In the data rows, the value 50 means zero.
Each row in the table below has a label, given by one hidden rule.
array([44, 67, 47, 52, 53, 59, 33, 44]) N
array([37, 49, 68, 44, 46, 42, 59, 50]) N
array([63, 40, 44, 37, 64, 57, 52, 51]) D
array([53, 61, 60, 64, 32, 43, 39, 46]) N
array([36, 39, 42, 42, 66, 53, 60, 60]) D
array([54, 36, 48, 40, 53, 67, 56, 50]) D
array([63, 41, 34, 40, 55, 59, 60, 55]) D
array([42, 40, 38, 44, 70, 54, 52, 60]) D
array([55, 34, 41, 42, 62, 62, 55, 54]) D
array([56, 65, 58, 56, 38, 40, 28, 55]) N
array([59, 45, 42, 34, 60, 52, 61, 53]) D
array([49, 45, 45, 34, 57, 61, 58, 54]) D
array([42, 41, 33, 47, 64, 62, 55, 56]) D
array([48, 43, 34, 42, 60, 61, 62, 54]) D
array([45, 41, 40, 39, 61, 52, 65, 59]) D
array([59, 41, 32, 41, 51, 62, 60, 60]) D
array([56, 40, 36, 38, 58, 56, 57, 64]) D
array([49, 57, 62, 60, 40, 47, 46, 36]) N
array([40, 38, 57, 70, 51, 35, 38, 61]) D
array([52, 62, 58, 65, 40, 32, 39, 47]) N
array([54, 63, 57, 65, 35, 43, 35, 46]) N
array([42, 56, 60, 69, 38, 39, 43, 45]) N
array([48, 60, 54, 49, 40, 57, 57, 36]) N
array([76, 63, 32, 46, 48, 47, 49, 49]) N
array([32, 56, 60, 67, 52, 43, 39, 43]) N
array([60, 66, 56, 48, 45, 42, 48, 38]) N
array([53, 35, 28, 53, 56, 56, 61, 61]) D
array([52, 46, 41, 35, 55, 58, 63, 56]) D
array([57, 41, 36, 45, 57, 63, 62, 46]) D
array([52, 42, 48, 47, 57, 51, 69, 39]) D
array([54, 62, 55, 66, 44, 38, 37, 41]) N
array([45, 34, 40, 44, 65, 53, 63, 57]) D
array([73, 36, 43, 38, 54, 58, 53, 55]) D
array([50, 62, 61, 59, 34, 37, 51, 43]) N
array([52, 57, 67, 56, 42, 43, 33, 45]) N
array([52, 60, 58, 65, 42, 45, 39, 38]) N
array([36, 62, 57, 68, 36, 39, 39, 53]) N
array([39, 67, 54, 65, 36, 43, 38, 50]) N
array([50, 64, 56, 61, 49, 38, 39, 39]) N
array([33, 56, 59, 69, 40, 46, 39, 47]) N
array([58, 56, 64, 61, 45, 34, 36, 44]) N
array([54, 53, 65, 62, 36, 39, 47, 42]) N
array([45, 42, 43, 36, 58, 65, 54, 58]) D
array([55, 46, 33, 43, 53, 52, 70, 54]) D
array([46, 55, 54, 37, 56, 63, 43, 48]) N
array([62, 52, 66, 59, 37, 37, 42, 44]) N
array([48, 53, 66, 61, 42, 40, 29, 54]) N
array([48, 63, 59, 65, 39, 36, 37, 47]) N
array([46, 62, 65, 56, 32, 38, 44, 52]) N
array([50, 63, 61, 62, 33, 43, 40, 45]) N
array([36, 66, 59, 61, 43, 41, 36, 49]) N
array([57, 40, 44, 35, 58, 49, 63, 60]) D
array([51, 70, 56, 56, 38, 35, 46, 46]) N
array([60, 59, 64, 57, 40, 31, 37, 51]) N
array([53, 43, 43, 36, 56, 60, 64, 50]) D
array([46, 42, 60, 61, 65, 43, 37, 43]) D
array([61, 61, 60, 57, 47, 30, 43, 43]) N
array([42, 59, 65, 60, 35, 39, 48, 46]) N
array([55, 57, 62, 62, 29, 38, 41, 50]) N
array([57, 35, 41, 42, 51, 64, 62, 52]) D
array([48, 56, 61, 60, 55, 35, 43, 39]) N
array([47, 36, 42, 42, 52, 69, 53, 59]) D
array([24, 47, 50, 54, 63, 53, 59, 43]) D
array([52, 32, 51, 42, 51, 62, 41, 68]) D
array([58, 66, 49, 43, 59, 48, 37, 43]) N
array([52, 48, 54, 52, 30, 50, 71, 45]) D
array([68, 48, 35, 40, 60, 43, 62, 53]) D
array([42, 64, 52, 66, 37, 40, 53, 42]) N
array([49, 36, 54, 40, 63, 54, 59, 49]) D
array([45, 49, 39, 37, 51, 66, 55, 60]) N
array([55, 47, 45, 37, 67, 59, 45, 51]) D
array([44, 65, 60, 60, 43, 42, 40, 41]) N
array([35, 57, 59, 58, 37, 63, 36, 48]) N
array([60, 42, 32, 43, 61, 63, 47, 57]) D
array([55, 35, 32, 48, 62, 61, 55, 57]) D
array([50, 53, 65, 64, 38, 33, 45, 47]) N
array([66, 51, 49, 34, 52, 45, 63, 49]) N
array([46, 59, 60, 67, 38, 39, 36, 47]) N
array([55, 51, 40, 35, 49, 62, 60, 53]) N
array([53, 58, 58, 62, 36, 31, 58, 44]) N
array([46, 58, 65, 63, 45, 37, 37, 45]) N
array([51, 50, 32, 53, 67, 50, 57, 44]) N
array([50, 31, 45, 45, 54, 66, 59, 52]) D
array([35, 46, 35, 45, 60, 47, 60, 68]) D
array([62, 67, 51, 61, 35, 36, 44, 45]) N
array([61, 42, 36, 42, 64, 56, 58, 48]) D
array([43, 47, 48, 33, 53, 54, 58, 64]) D
array([68, 43, 51, 41, 40, 63, 57, 45]) D
array([47, 62, 60, 65, 41, 35, 38, 47]) N
array([55, 33, 37, 47, 67, 58, 49, 58]) D
array([55, 42, 38, 37, 48, 63, 60, 61]) D
array([65, 33, 34, 46, 61, 53, 52, 62]) D
array([33, 51, 64, 66, 49, 37, 47, 45]) N
array([61, 37, 35, 40, 54, 58, 57, 63]) D
array([46, 60, 53, 42, 47, 66, 38, 46]) N
array([43, 67, 55, 42, 57, 42, 48, 44]) N
array([65, 46, 52, 32, 51, 58, 50, 53]) D
array([52, 46, 36, 37, 55, 62, 50, 64]) D
array([33, 51, 39, 40, 51, 65, 58, 58]) N
array([50, 33, 38, 45, 50, 56, 62, 68]) D
Which label does each new row get?
array([63, 36, 40, 40, 57, 56, 63, 52]): D
array([46, 41, 43, 36, 64, 56, 57, 58]): D
array([53, 68, 61, 49, 37, 40, 44, 47]): N
array([69, 47, 40, 58, 42, 68, 32, 50]): D
array([32, 64, 55, 58, 53, 42, 50, 39]): N
array([70, 42, 34, 45, 58, 63, 51, 48]): D
array([45, 36, 40, 40, 56, 59, 58, 65]): D
array([58, 49, 52, 40, 45, 60, 61, 41]): N
array([65, 62, 60, 55, 38, 37, 43, 42]): N
array([42, 38, 51, 37, 54, 61, 60, 57]): D
array([57, 44, 36, 40, 55, 68, 51, 55]): D
array([55, 60, 63, 58, 47, 39, 29, 48]): N
array([66, 41, 35, 43, 61, 47, 64, 52]): D
array([50, 54, 54, 67, 50, 40, 49, 34]): N
array([50, 41, 42, 37, 56, 60, 63, 56]): D
array([49, 26, 60, 57, 56, 54, 39, 57]): D
array([56, 36, 36, 42, 53, 60, 53, 67]): D
array([33, 50, 39, 43, 66, 62, 49, 55]): N
array([49, 39, 44, 36, 62, 57, 52, 63]): D
array([49, 40, 49, 36, 64, 54, 59, 51]): D
array([48, 50, 42, 34, 57, 51, 64, 57]): N
array([54, 46, 42, 34, 66, 53, 52, 58]): D
array([51, 32, 51, 40, 55, 62, 59, 53]): D
array([33, 65, 50, 50, 54, 52, 54, 39]): N
array([53, 57, 67, 57, 42, 39, 33, 48]): N
array([47, 34, 44, 44, 65, 55, 63, 51]): D
array([41, 65, 57, 52, 40, 30, 59, 51]): N
array([49, 63, 60, 63, 41, 36, 36, 46]): N
array([58, 39, 33, 46, 47, 63, 65, 55]): D
array([33, 44, 30, 55, 59, 63, 53, 58]): D
array([46, 65, 60, 56, 51, 36, 37, 44]): N
array([51, 65, 57, 63, 37, 41, 37, 45]): N
array([53, 65, 55, 63, 46, 41, 36, 40]): N
array([52, 53, 67, 58, 41, 41, 46, 40]): N
array([53, 42, 45, 37, 63, 64, 48, 53]): D
array([51, 62, 59, 64, 42, 36, 37, 44]): N
array([52, 54, 38, 34, 52, 62, 54, 58]): N
array([46, 40, 36, 40, 57, 62, 57, 63]): D
array([51, 54, 55, 69, 46, 37, 48, 37]): N
array([53, 58, 66, 56, 43, 45, 39, 40]): N
array([41, 64, 62, 60, 38, 42, 42, 45]): N
array([35, 48, 48, 48, 49, 57, 71, 43]): D
array([36, 64, 57, 60, 47, 39, 50, 40]): N
array([36, 51, 67, 46, 54, 46, 52, 44]): N
array([64, 38, 44, 34, 58, 56, 53, 60]): D
array([47, 45, 55, 52, 48, 62, 58, 35]): D
